In the rows, 128 means zero.
The rows of T fall into 3 groups, and each row is roughly a mix of its group's hidden directions.
T, 130 rows:
[[145 142 103 153 116 127 126 168 139  85 155 103]
 [113 155 163 124 163 122  96 142 156 138 153 104]
 [ 96 134 149 113 154 118 185 131 110 134 103 116]
 [ 86 122 131 140 136 145 101 124 117 149  89 169]
 [154 131 129 128  98 158 162 146 156 108  88 139]
 [117 126 146 102 171 140 151  93 119 152  99 149]
 [138 156 119 131 121 147 106 123 108  67 157 124]
 [151 135 115 143 182 104 163 106 125 139 139 149]
 [133 152  97  98 167 142 120 167 109 127 102 132]
 [114  87 113 152 112 138  97  86 117 154 115 121]
 [152 120  94 150 141 100 136 110  98 148  96  98]
 [150 144 121 117 156 177  86 126 128 155 123 117]
 [127 108 108 125 113 112  88 151 144 102 160 166]
 [123  96 131 126 100 125 183 144 122 168 126 131]
 [123 150 105 158 123 171 164 123 160 145 109 132]
 [125 149 139 128 103 133 155  93 104 154  91  96]
 [114 114 134  89 100 108 100 164 139 132  98 152]
 [103 124 139 144  68 129 115 128 154 141 159 141]
 [ 92 140 169 148 114 107 138 116 119 152  94 103]
 [179 148 133 112 101 124  96 148 162 125 141 127]
 [114 166 154 101 102 157 139  96 149 136 152 128]
 [128 111 133 138  80  97 160 167 121 149 119 123]
 [ 81 147 129 169 118 141 113 138 166 150 134 124]
 [114 144  89 137  96 121 137 114 172 121 165 140]
 [130 123 151 104  97  98 122 162  94  93 112 132]
 [140 108 156 151 139 160 154 172 117 157 141 117]
 [112 100  99 130 139 124  97 185 127 114 145 139]
 [105 119 128 145 157 125 183 136 126 113 109  90]
 [ 89 143 116 110  63 127 130 125 140 134 115 120]
 [120 107 137 104  90 113 129  96 100 172 138 140]
 [110 132 144 146 155 131 107 150  87  81 135 144]
 [ 83 141 164 161 104 115 124 128 162 135 113 134]
 [ 91 141 127 158 104 166 121 174 139 125 131 132]
 [146 155  99 105 117 177 115 110 118 155 122 105]
 [126 113 133 138 116 126 121 161 118 186 124  86]
 [106 156 133 144 156 127 120 113 128  79 159 156]
 [129 111 119 124 172 117 158  87 119 121 144  91]
 [114 102  97 121  85 124 146 149 133 111 107  89]
 [129 129 116 147 146 156 170 157  91 120 160 116]
 [121 114 133  89 178 141 126  98 104 151 112 117]
 [131 120 151  90 163 103 143 129 147 122  93  95]
 [ 88  82 113 150  99 113 154 127 151 123 126 121]
 [149 104 139 127 129 166  94 111 150 167 155 120]
 [165 163 126 102 142 151  92 105 143 134 156 128]
 [164 165 119 171 154 126 127 138 147 138  98 128]
 [153 151 138 127 130 123 156 140  88 152 174 143]
 [125 152  83 144 153 152 135 155 152 141 132 164]
 [170 153 123  97 136 121 152 142 153 171 128 119]
 [150 141  97 121 162 174 145 118 149 103 116 114]
 [128 137 133 145 106 122 190  94 145 112 146 140]
 [131 162  96 140 161 158 124 166 104 120 127 147]
 [130 100 120  88 108 122 130 117  89 100  91 136]
 [ 69 113 121 107 127 120 156 129 117 141  99 154]
 [ 89 165 147 169  99 131 124 133 157 138 131 122]
 [111 151 136 162 175 149 135 101 150 130 130 158]
 [121  84 122  87 128 145 166  99 122 141 144 136]
 [129 148 155 149 110 131 156 133 153  90 162 158]
 [ 97  78 111 137 103 126 121  98 126 151 101 113]
 [169 138 125 104 169 167 107 120 110 140 141 119]
 [168 115 122  83 129 111 127 111  88 123 103 117]
 [145  78 101 114 158  88 138 108 124 127 120 135]
 [145 125 141 149 141 178 101 120 156 134 169 132]
 [110  93 133 150  84 121 131  88 125 157 144 137]
 [116 128 118 145  93 126 111  92 157 133 169 158]
 [129 114 158 117 173 119 119 100 108 121  99  91]
 [121  85 143 105 133 153 135 116 103 179 126 121]
 [120  95 116 146  98 149 126 155  75 118 142 120]
 [112 120 126  75 129 109 164 129 127 133  95  97]
 [148 155 130  78 100 125 125 155 152 127  99 117]
 [111 141 125 166 119 129 148 171  88 128  98 120]
 [102 157 126 174 110 126  93 105 123 136 124 159]
 [ 95 128  89 118 123  91 132 132 121 143 169 102]
 [167 121 106 152  99 133  93 140 134 142 167 141]
 [ 88  82 124 136 123 126  91 113 119 119  92 128]
 [147 134 161 112 151 111 134 176 109 112 106 100]
 [116 138 108  87 132 123 183  98 132 129 131 105]
 [128 107 118  74 164 124 119  97 127 121 153 109]
 [101 143 103 130 159 121 105 136 116 120 166  84]
 [ 99 132 159 134 118  85 163  93 146 131 142 127]
 [135 157 142 139 152 102 158 103 165 139 122 166]
 [154 166 156  86 136 115 165 134 115 138 139 118]
 [ 88 135 116  88 155 115 134  80 124 139 122 128]
 [143  98 146  98  85 160 146 135 142 111 107 143]
 [154 157 150 113 126 109 152 172 132 102 160 130]
 [ 99 115 112 140  96 153 137 146 122 175 126  94]
 [105 139  97 178 131 127 111 123 156 162 118 111]
 [158 125  74 131 145 117 169 133 117 107 120 111]
 [ 96 140 121 112 136 138 163 161 111  83 121 107]
 [178 111 166 105 141 111 134 158 134 104 124 134]
 [121 121  90 125  79 133 160 159 123 121 124 101]
 [123 172 132 161 124 113 126 145 137 115 182 122]
 [126 101 148 107 171 110 104 124 157 122 156 156]
 [106 137 119 182 110  86 110 148 148 127 116 124]
 [114  82 121 142  88 121 103  99 148 154 118 129]
 [128 149 124 116 166 152 124 100 125  77 112 150]
 [144 138 160 142 117 115  97 112 173 159 145 150]
 [145 181 151 115 116 153 135  94 117 143 138 105]
 [ 98  94 120 108 156  96 138 151  98 102 143 138]
 [ 92  96 111  89 122 167 147 117 135 153 121 128]
 [160 108 147  98 125 125 177 123 153 122 114 156]
 [106 162 179 147  96 114 153 113 138 121 129 126]
 [113 124 114 130 136 183 161 158 105 128 155 123]
 [ 66 125 134 121 117 100 122 151 115 148 139 102]
 [160 149 110 116 151 139  75 148 151 119 128 149]
 [134 128 172 146 134 113 166 125  92 157 153 130]
 [128 162 141 135 186  95 114 141 114 124 115 114]
 [136 131 111 107 102 145 100 109 164 138  83 106]
 [138 112  94 134  86 130 156 161 126 151 119  96]
 [137  96 121 112  79 148 134 157 147 120 154 102]
 [133 126 176 110 167 107 123 125 132 114 169 142]
 [121  81 146 154 104 121  94  97 112 150 121 121]
 [ 91 122 109 159 110  93 137 116 133 156  98 104]
 [111  74  89 117 146 100 120 154 128 123 133 139]
 [111 148 121 123 111 159 122  77 131  98 103 103]
 [ 93 147 148 126 100 128 172 112 132 147 137 165]
 [180 108  98 155 138 119 140 144 110 156 126 110]
 [130 107 114 173 127 147 138 126 137 140  70 133]
 [134 153 129 111  83 131 124 158  82 113 113 108]
 [125 141 147 111 130 131 111 110 129  66 120 166]
 [102 100 150 182 100 128 114 128 149 106 123 134]
 [ 99 163 120 131 111 142  92 121 139  76 124 131]
 [117 128 155 147 164 120 170 150 133 165 105 132]
 [145 167 150 133  85 131 132  92 139 128  95 125]
 [125 105 143 114 117 112 155 164 111 173 109 100]
 [151 142  71 145 100 101 123 121 147 106 132 118]
 [149 150  95 123 110 143  90 152 147  94 148 145]
 [120 145 134 158  70 115 118 163 153 123 129 125]
 [ 77 155 115 134 125 118  80 103 121 127 142 120]
 [156 157 136 134 126  76  95 143 115 105 147 122]
 [125 101 132 113 158 149 113 148  87 151  93 107]]
One row of each group comes first, with its name. Which group is each row after those in?
[ 98 128 151 120 166 161 145 123  87 125 104 143] | Y
[150 136 188  98 149 123 123  94 124 130 119 132] | X
[110 143  75 119 159 148 156 145 131 106 111 114] | A

[ 92 152 157 118 106 142 100 141 168 110 146 117] | Y
[136 168 106  93 102 120  96 109 138 135 158 113] | X
[110 174 138 157 163  91 127 154 124 116 133 120] | Y
[118 119 157  97 127  85 166 103 120 114 154 131] | X
[132 111 177 134 107 103 132  91 123 155 155 138] | A
[ 85 117 145 119 146  89 136 113 113 162 130  97] | X
[120 112 128 155 124 197 114 132 114 137 149 126] | Y
[152  96 147 112  81 148 154 138 140 115 111 153] | Y
[163 139 116 104 112 129  92 120 158  93  99 118] | Y
[107 112  99 112 102 129 130 163 149 116  81 109] | A
[137  97  83 123 113  97 156 109 110 132  97 117] | X
